Each row is where one point has got to under a steady rotation. How many steps took it there?
The counts run from 0 to 680.
[  7   9   8 -10   8   7   7   7   0 -10   7   6   3   0  -7   7   9  -4
 -15   7  19  10  -2  -5  -7 -13   1  -2  -3  15  -5   7  15  -7  -3   4
  -3   6  12  -6  13  18  12  -8   2  -4   8 -10  10   8 -10  -8  -6  -7
   2 -13]
243
[ -2  13  11   8   4   6 -13   5  -3  -4 -12   0   8   3  -6   0  -3   4
   4   1 -11  11 -11   7   4   0  -5  -2  11  20  -7   4  -8  -9   5  -7
  -6   2   8   5   5 -10 -10   6   4  -9  14 -22   0 -16 -13  -4  -1  -6
   5   9]
408
[ -6  13   8  -4 -14   6 -13 -15  -6  -6   8   3   1   8  -5  -8   4  -7
   2 -11  -2   3  -7  -1 -18   0   2  17   3  -8  -9 -16  -4   5  -1  -1
 -14  -8   0 -12   1   2  -7  -8  -4  17   4   2  15   1 -18   4   9  -1
  -9   2]
138
[  3   6  17   4   2 -15  -3   4   7  -3  16   3   1  -2  -2   6   8  -2
   2  15   7   2  10  -2  13  -1  -8   9  -4  -3  -7  11   6  -6   6  -7
  18   6   2  14   1  -4  15   4  -5  -1   4 -10  15 -11  -1  -7  -3  14
  12  11]
13
[  2  -4  -8   9  -1   2  -6   4   0  -2  11  -7   4   2  -4  -1   5  -6
  -3 -15   6  -8   3   8 -21   7  11  -3   7   7  19   8   5  13  -3 -10
  10 -19  12  -6  -1  13  10   8  10 -11   4   5   0  10  -6   9   9  -1
   4 -13]
669
[ 11  19   7   9 -10  -4  -5  24   9   1 -12  -5   4  12   3  -4   1  -7
  -7 -10  12   4  -9   7   2   7   6 -12   6  11  14 -13   0  12  -7 -11
  -8   4   7  -6   2   1   8   1   6 -10  -8  -6  11  -5  -4   1  13 -10
  13  -3]
680
[  7  -2 -11   5   5  10  -2  -8 -18  13  11   0  -5  -6   0   6  -6  12
 -17  -8 -25  -7   6   6 -16  22  -5  -7   5   8   5  -2  -3  -3  -5   3
   2 -12  -2  -4 -13  -4  -6   5   7   6  -7   3  -9  -5  -8   4  -2  -9
  -1   1]
99
[  3   4   7  -4   2  -9  -9  -6   4   5  -7  16   8   2   1  -3  -6  -2
 -26   2  12  13 -10 -10  -3  -9   7   6  -2  -4  -7 -16   3 -10   5  12
 -12   9  -6  -3   6   0  -4  -8  -5   5  -7  -1   7  -4   4  -8   4 -19
 -10  -5]
254
[  2   6  -2  18   5   9 -11 -10  10  -4  -9   0   8  10 -10  -3   7   3
  -1   0   5  -1  -8  -4  -2   2   0  19  -5 -16  -2 -12  -8  -8 -14  -4
   7   3  -1 -10   1  -8   8 -16 -17  -4  12   3  12  -9  -2   0   4  12
  11  18]
462
[  6   9  14  -6  -1 -15   0  20  10  -5   4  -4  -1  15   6   6   3  14
  -7  -6   6  -2   1   6  14  12   0  -3  -9   6   3 -10  -1  18 -16  -6
   4   2   0   9   8   5  13  19   6   5  -3  -3   9  -1   6   6   1  -7
  20  -7]
621
[  2  -4  -1  -1  18   3   7  -1  -7  11  16   1   7  -4   2   9   0   4
 -18   1  11  -8   8   8  -9  -3  11   6 -12   6   4  10   2  -5  -3   4
  11 -12   6  -6  -2   4  20  -3   2  10   1  -7   7  22   5 -12   7  -6
  -6  -6]
554
[  6  -2  16  -1  -2   2  -3   3   7  -6  21   0   3   7  -7  -5   8 -18
   1  -1  -1   9  -4  -1   8  -6  10  10  10  -2 -10   3  -4  -7  -8  10
  -7  -7   1   4   2  -4  13   4   5  -5  11   2  12 -10  -8  -3  30  17
  -2  -9]
70
[ -6   7  -7   4   4  18  -9   0  -7 -19 -14  -1  14   8 -21  -3   0   0
   2  -4  -1  12  -5  -1  -9 -12   1  -3   7   6  -1  -8 -12   2  -3  12
  -2  -6   2 -22   8  -8   0   6   6  -2  10  -1   9   2   0 -11   4 -23
  -8   0]
416
[ -7   1  -1  23  10  -3  -6  10  -8  -7  21  -2   7 -11   3 -14   4   0
  -5  13  -6   6   6   1 -11   2   3  10   3   2  24  18   5   5   3 -11
   4 -11   1  -6  -1   5  -1   8   5 -12   3   0   0  -5  -2   7   8   3
  11   4]
660
[ -4 -14 -11   9  -1  -3  17  11   6  -4  -9  -3 -10  -2  -1   1 -15 -21
  -1   7 -14  -1   2   4   9   7  -4  -9   5  -3   1  10 -12  -1   4   3
  -5   8  11  10   1  -8   7  18  12  -9 -10  -3   6   6   6  -9  11  -9
   2   5]
50
[ -9  -3   0  27  -4 -11  -1  12   2  -4   1  -4  -3  -8  -3  -3  -2 -11
  -1  11  -3   3   3   1  -4   1   6   3  12  15  10  12  -4  11  15  -5
  -1  -7   7  11  -2   0  -2  22   1 -10  -2 -10 -11 -19   1   8   1 -10
   6   4]
663
[ -1  -8 -14   7  -4   2 -13 -15   6   2 -10  -1   2   9 -11  -2  -9  12
  -3 -10  -3 -21  -8   5  -8  18  -2   0   5  -5  -6 -20  -4  -3  -3  -9
  -5  -2   7  -6  -3  -4  -1  -7 -10   9   7   6   0   2  -9  11 -20   3
  12  16]
470
[ -6 -24 -18  15   4  -2   9  -9  -8 -11   1  -5 -15  -8  -2   5   2 -14
  -2   4 -15 -14   0   0  -4   4   0   0  12  -6   4   4  -5  -6  11   3
  -3  -6 -11   0  -5  -7  -3  17   2  -8 -10   7   1  -5  -9   4   6  13
   6   6]
653
[ 10  -4   4 -13  -1 -16  -1  -7   1   6  23  -1  -9  -2  -1  15  -3   0
   7  -3   8 -10   9   6  -1   4  -8  -4  -5   2   0  -1  10  -4   5  -3
  24  -7   7  12  -7  -2  17  13   1  10  -8   2  14   5   9   1  -6   1
   4  -4]
5
[ -7  17  11   4  -7   5   5  10  -7 -16  15  -7   4   8 -14   4  10  -2
   9   0   6   7   4   8   1  -7   3  15 -12  14 -15   6  -5   5  -2   1
  -4   0   2  -3   9   3   4   5   0   6  14 -20  14   3 -14 -10  10   1
   6   3]
128
[  2   3   8  -8   9   3  -6  12   7  -4  -3   1   0 -10  -7  -2   3   3
  -5  25   3  10  -1 -11   7  -1   2  13   2   5 -15  -5   6 -15   0  -4
 -12  17  13   1  -2   0   4   2   0 -10   5  -2   2 -24 -13   9 -13   2
   2   5]
523
[  1 -20 -19  -7  -6   0  -1  -7  -2   4   1  -6 -13  -7   1  11   2  -7
  -1  -6   5 -26  -9   2  -2   3   0   5   5  -5  -6 -12  12  -8  14   0
 -15   6 -10 -10 -10  -5   1  -6  -1   9 -12   9   4  10 -18  -5   3   9
   2   7]
202
[ -2 -10   8   1 -11 -22  -2 -19  11   8  21   7  -7   5   2   3  -8 -13
  -8   1   2  -2   4  -1  -4  -1  -6  -3   4 -12  -5   5  -3 -13  12   9
   5  -6   9  19  -1  -9   6   9  -7  15   4   1   4   6  11  -1   0   4
   1   2]
2
[ -2 -23  -5   7   2  -4  17   0   7  -5   4   0 -10  -1   1   0 -14 -24
  -4   9 -18   0   2   3   0   2  -2  -9   7 -10   3  16  -9  -3   0   5
  -5   0   8   7   2  -7   3  13  10  -7  -1  -3   6  12  -3  -6  11  -1
   0   3]
49
[  5 -19  -6   0   7  -5   6  -8   5  22  -4  -4  -2  -1   5  16 -17  -1
 -20  -9   3 -17  -1  10  -5   8  11  -3  -3   1  -1  -2  -4  -7   3   8
   1  -9   5   0  -7  -2  12   4   3  10  -6  -3  -3  12  11  -7   7  -9
  -3  -8]
551
[ -3   7   3   4  -4   9  -1  -2  -1  -6  11  -5   9  17  -7   2   6  -3
   4 -22   7  -6   0  10 -11  -6   9   9  -9   1  -3  -7  -8  11 -10   4
   5 -18   0 -13   3   2  12  -4   1  10  15  -7  15  18  -7  -4  19   6
   6  -3]
125
[ 11  -8  -4 -15   7  10  -2  -3  17   5  -7  -4  -4   4  -5   2   3  -6
   6  -6  10 -15  -6  -6  -1   6   8   7   0 -12 -10 -17   8  -7 -14  -3
  -6   4  10  -8  -6   0  16  -2   5 -10   1  15  11  -3  -5   9   5  17
   3  -3]
517
[  9  -1  -5   8  -3  12   0   1   3   2 -20  -6  -5   2  -6  21  -4  -5
  11 -14   0  -2  -4   4   0  -3   0  -9  10   9  -8  -2  -1  -3  -3  -9
  12   1   1   3  -4 -16   1   9   3 -16  -1 -18   9  -8  -9  -6  11   4
   1   2]
399
[-12 -22 -11   7  12   5  13  -8   9   4   6  -6  -8  -6  -4   7  -2 -13
   2   6   4  -9  -6  -1 -10  -7  13   2   0   4  -1  12  11 -12   9  -3
 -10  -7  10   2  -1   3   2   2  -5 -13   6  -5  -2   3  -8  14   3  17
   0  -8]
223
[ -5  -6 -14  29   9   2  -2   4   2  -5  -6  -3   1  -4   4 -12   0  -9
  -7   4  -5  -4   4   1  -2   3  11  10   3  -6  25   1  -4   7   0  -6
   5  -7  -6  -9  -4  -6   5  12  -3 -14 -10   5   4 -10   7   4  20  -1
   5   6]
658
[  4 -20  -1   4  -6  -7 -11 -17   8 -10  -5   9  14   0 -13   2   6  -8
  -6   0   3   1   4 -10   4  -2   3  17  22 -14 -19  -5  -8   0   8  -4
   7   4   4   3  -2  -8  10  -3  -3  -3   8   4   8 -14 -13  -5  -9   2
   2   3]
24
[  8  -9   1  -3 -10   8  -4 -11  -3  -7   7  -1  -2   3 -15   9   5  -9
  -9  -5  -7   3   1 -12   1   5   4   7  22   1 -20  -9  -5 -14  -4   9
  -8  -6  -2  -1  -3  -7   0   2   7   3   3   3  -2 -19 -16   1  10   9
  -6 -12]
83
[ -7   6  10  11 -14  -2   6  -2   7  -7   3  -4  -6  16  -5   4   5 -12
   7  -5  -2  -2  -7   7   4  -4   5   8  -4   0 -20 -13 -11  -3  -2   3
 -16   0  -1   3   8  -2  -7   7  -5   6  10 -15  12  -2 -14  -1  18  10
   6   4]
130
[ -4 -15   0   4  14 -12   1 -10   4   9  11   0 -11  -6   8   4  -8   8
 -11   2 -12   0  -4  -3  10  -2   5   4  -4  -8  -9  -5   5 -16   7   5
  -8  -2  -9  12   1 -15 -12   3  -8   9  -3 -10  -4   2   0  17   8   4
   1  -2]
270
[  9   1   4  -2  10   3 -14  -1  13 -15  13   5   5   5   8 -11   2  -1
 -10  -8  -4  10 -14  -6   3   8 -10  -1   8 -14  21   6  -2  -5 -13  -6
   6  -8  -2  -9   4  -2  16   6   3 -12   7  -3   2   1  -7   7  10  16
   5  -1]
346
[  0   6   6  -1  -1  -8  -8   3 -12 -18  23   8  -6  -4   5  -1  12   2
 -15   6 -11   4  -6  -6  14   6  -9  11   8  -5  -3   3  -2   1   5  -5
  -6   5 -16  -5   3   4  -5   6   0   4  -9   1   9  -5 -22   1   0  13
  12  10]
639
[  2  -9  -6  13  -5   2   0   0   6  -2   1  -5   5   5  -8   0   0 -18
  -3 -17  14   0   2  -1 -18  -1  13   0  11  -1  16   5   2  13  -9  -3
   5 -19  12  -5   1   8  12   3   5 -11   6   5   3   8   4   0  17   3
   2 -11]
670
[  5 -22  -9  -4   6  -2   0 -15   0 -11   9   0  -2   1 -13   5   7   1
  -1  -7  -9 -14   7  -4   9   8  -2   0  15  -9 -18  -3   1  -3  -3 -10
   6   4   4  10   1  -4   4   0   5  -9   4   6   8   2 -26   1 -13  12
  11   8]
27
[ -4 -10  -6   4  14   0   7 -17   6  -6  11  -5 -14  -3   2  24   1   5
   0   0  -2  -7   8  -1   8  -4  -3  -3  -6   2  -4  10   5 -15   6  -1
  17  -9   1   8   3   1   5  10  -1   6  10 -13  -1   7  -3  20  -6  13
   6  -5]
282
[  9 -10  -6  13  -1  -8   3   8   7  -8   5   0  -2   8 -11  -7   1  -8
  -4   0 -13 -14  -1  -1  17   7   7 -18  15  -1   4 -10  -8 -18   0   7
 -15   0 -10   1   5  -2   4   8  10  -1  -9  17   4  -4  -1  -4   9   2
  13  -3]
364
[-11  -1  10  15  11 -11   0  -5   2  -6  -7  11   1  -1   4  -8  -7  -7
 -21  13  -8  13   0  -4 -11  -4   3   9  -9  -7   8   9  -7   6  -3  10
  -2   2   7  10   5  -2  -7  16  -8  -8  -1  -3   2  -7  16   3   1 -18
   0  -1]
603
[ -9 -10 -15  10   5   8  -6 -15   1  -5  -9   0  -3   1  -7  -5  -8  -6
  -6   1   4   6 -13  -3 -33   5  -3  15  -2  -8  11  -3  -2   9 -11   6
   1  -7   3 -11  -8  -2  -3   8 -10  -4  -4  14   2  -2  17   4   2  -3
  -3   4]
160
[  7   7   3  14  -6  -3   3  16   0  18  10  -7 -13  -8   2   5  -6   0
   4  -1  -7   4   8   6   5   6   1  -9   2  13   2   0   6   3   7 -16
   8   3  -1  12 -10 -13  -6   6   4  -2 -12 -16   1  -9  -5   0  13  -5
   4   6]
387
